[-0.21  0.22 -0.74  1.35 -1.93 -0.46] => 0.22
[  3.912   2.454  17.160  13.691 -12.362] => 2.454
[ 1.64 -0.95  0.33 -1.07 -1.81] => -0.95
[ 1.874 -1.493 -1.830 -1.683  1.805] => -1.493
[ 0.867 -1.421 -0.635  0.536  1.068 -0.942] => -1.421
[ 0.049 -0.171  0.045  0.169 -0.050 -0.043] => -0.171
[ 1.55 -0.68 -0.49  0.09 -0.63 -1.19] => -0.68
---
array([-112.703,  169.526,  -68.509,  164.083,  -74.596,  -67.405,
        -12.135]) → 169.526

array([[ 0.08,  0.07, -0.10,  0.04, -0.19, -0.21,  0.06],
       [ 0.23,  0.20, -0.19,  0.15, -0.03, -0.05,  0.20]]) → 0.20

array([ -19.473,  137.370, -105.763,   44.338]) → 137.370

array([[ 0.09, -0.19, -0.08, -0.09,  0.08,  0.13],
       [ 0.07, -0.16, -0.08, -0.11,  0.05,  0.13],
       [ 0.05, -0.15, -0.08, -0.07,  0.04,  0.14]]) → -0.15

array([[-0.07, -0.08, -0.08, -0.06, -0.08, -0.04],
       [-0.14, -0.14, -0.13,  0.01, -0.12,  0.14]]) → -0.14

array([ 102.25,  -20.24,   68.50, -168.48]) → -20.24
---
[[ 0.256 -0.076 -1.504  0.482 -0.179  2.176]
 [-0.620  0.177  0.113  0.421  0.112 -0.214]]
2.176, 0.482

[  6.518  13.200  10.680   0.887 -18.960   9.946   0.598]
13.200, 10.680

[-0.5  0.8 -1.2 -0.9 -1.4  1.1]
1.1, 0.8

[ -90.01   -1.50 -174.10  144.11 -143.07    8.45]
144.11, 8.45

[[-192.4   72.6  154.4  190.1]
 [  79.2  -66.7  -58.6 -147.2]]
190.1, 154.4

[-0.202  0.148 -0.077  0.092  0.177 -0.138 -0.087]
0.177, 0.148

[[  2.55  21.26   2.55   5.26  -6.13]
 [ 14.46   1.34  16.22 -17.87  -3.18]]
21.26, 16.22
---
[[-226  604  745  446]
 [ 684 -773 -988 -561]]	604

[24 19 71 75  9 68  4]	68

[232 222 211  56  32]	211

[-893 -413  614  120 -231  244]	120

[187 254  74 137  37]	137

[95 32  6 80 48]	48

[81 23 76 25 28]	28
---
[[ -9.9  -9.8  19.0  19.0  21.3]
 [-13.0 -12.9  47.0  59.9  50.7]
 [ -8.0  -8.0  12.4  14.9  10.3]] | -8.0

[[ 42.8  51.2 -11.3 -53.1 -14.0 -43.2  51.8]
 [ 18.5 -52.7 -45.7 -39.4  52.7 -39.3  26.7]
 [-45.9 -19.8  47.0  50.6 -13.8  52.7  51.2]] | -19.8

[[ 36.2 -10.9  36.1  13.4  63.3 -27.9]
 [ 24.9   1.4  24.7   1.2  30.6 -19.1]
 [ 18.0  -8.5  23.4  -1.4  53.2 -41.9]] | -8.5

[[ 37.5  59.5  23.1 -39.9]
 [  9.8  39.0  28.5 -21.1]
 [  9.0 -18.6 -26.8 -16.6]] | -18.6

[[-44.2  12.4  37.4  11.2 -21.0  39.4  51.2]
 [-50.6  42.5   9.0  54.2  11.2 -28.7 -51.6]
 [ -2.7  33.6 -22.3 -33.9 -26.0  25.4   1.2]] | 33.6

[[-47.2 -46.0 -45.1  46.8  44.8  47.5]
 [ 46.4  45.2  44.2 -45.9 -43.9 -46.5]
 [ 47.0  45.9  44.9 -46.5 -44.6 -47.1]] | 45.9

[[  5.4 -41.5 -17.7 -13.4 -10.2  22.7]
 [  7.1 -57.1 -23.7 -17.8 -10.2  11.0]
 [  9.1 -55.9 -20.7 -13.4 -11.5 -11.3]] | -55.9
---
[[-14.8, -13.6, 32.0, 5.6, 9.2, 37.2, -21.5], [27.4, 5.9, -29.3, -49.1, -19.0, -18.8, -19.1], [9.2, 8.8, -17.3, 0.6, -1.5, -17.8, 17.6]] result: -1.5
[[39.6, 19.3, 32.0, -50.4], [-27.5, -7.9, -20.1, 59.1], [39.8, 19.4, 32.1, -50.6]] result: 19.4
[[26.7, 35.0, 48.1, -28.1, 36.0, 4.0, -49.1], [-17.3, -25.5, -38.4, 36.6, -26.5, 5.0, 57.3], [-17.4, -25.6, -38.6, 36.8, -26.6, 5.0, 57.6]] result: -26.6
[[-17.2, 26.5, -3.0, -24.2, -33.3, -47.4], [17.8, -27.5, 3.1, 25.1, 34.5, 49.1], [17.0, -26.3, 3.0, 24.1, 33.1, 47.1]] result: 24.1
[[-48.3, 61.7, 19.4, 5.9], [63.2, 22.6, 42.7, 12.3], [-57.1, 42.4, 46.0, 46.6]] result: 42.4
[[-25.7, 14.4, -65.1, 53.9, -33.2, -33.2], [-53.1, 7.5, -51.4, -21.9, 56.2, 56.2], [-54.7, 5.4, -3.9, -65.4, 42.1, 42.1]] result: -65.4
[[0.3, 5.8, 60.9, 6.9], [0.3, 5.9, 61.1, 6.9], [-0.3, -5.8, -60.9, -6.9]] result: -5.8
---
[[  0.2  -9.7  33.8  34.6 -10.7 -36.8]
 [ 15.6 -13.4 -15.8 -15.1  48.1  27.4]] => 48.1, 34.6

[[ -5.7  15.6  15.7  15.8  -5.7  -5.7]
 [ 47.9 -11.1 -11.1 -11.1  47.1  48.1]
 [  9.3  -2.2  -2.2  -2.2   9.1   9.3]] => 48.1, 47.9

[-26.1  29.0 -50.5  49.4  30.5 -52.2] => 49.4, 30.5

[[ 31.3 -60.7 -17.4  16.3]
 [ 51.6  -5.1 -49.7  12.2]] => 51.6, 31.3

[[ -7.1  20.6 -13.5   1.4 -13.4]
 [ 19.7  19.2 -55.7   8.6  10.6]] => 20.6, 19.7

[ 33.5  10.5   3.2 -52.5  44.6  43.3] => 44.6, 43.3
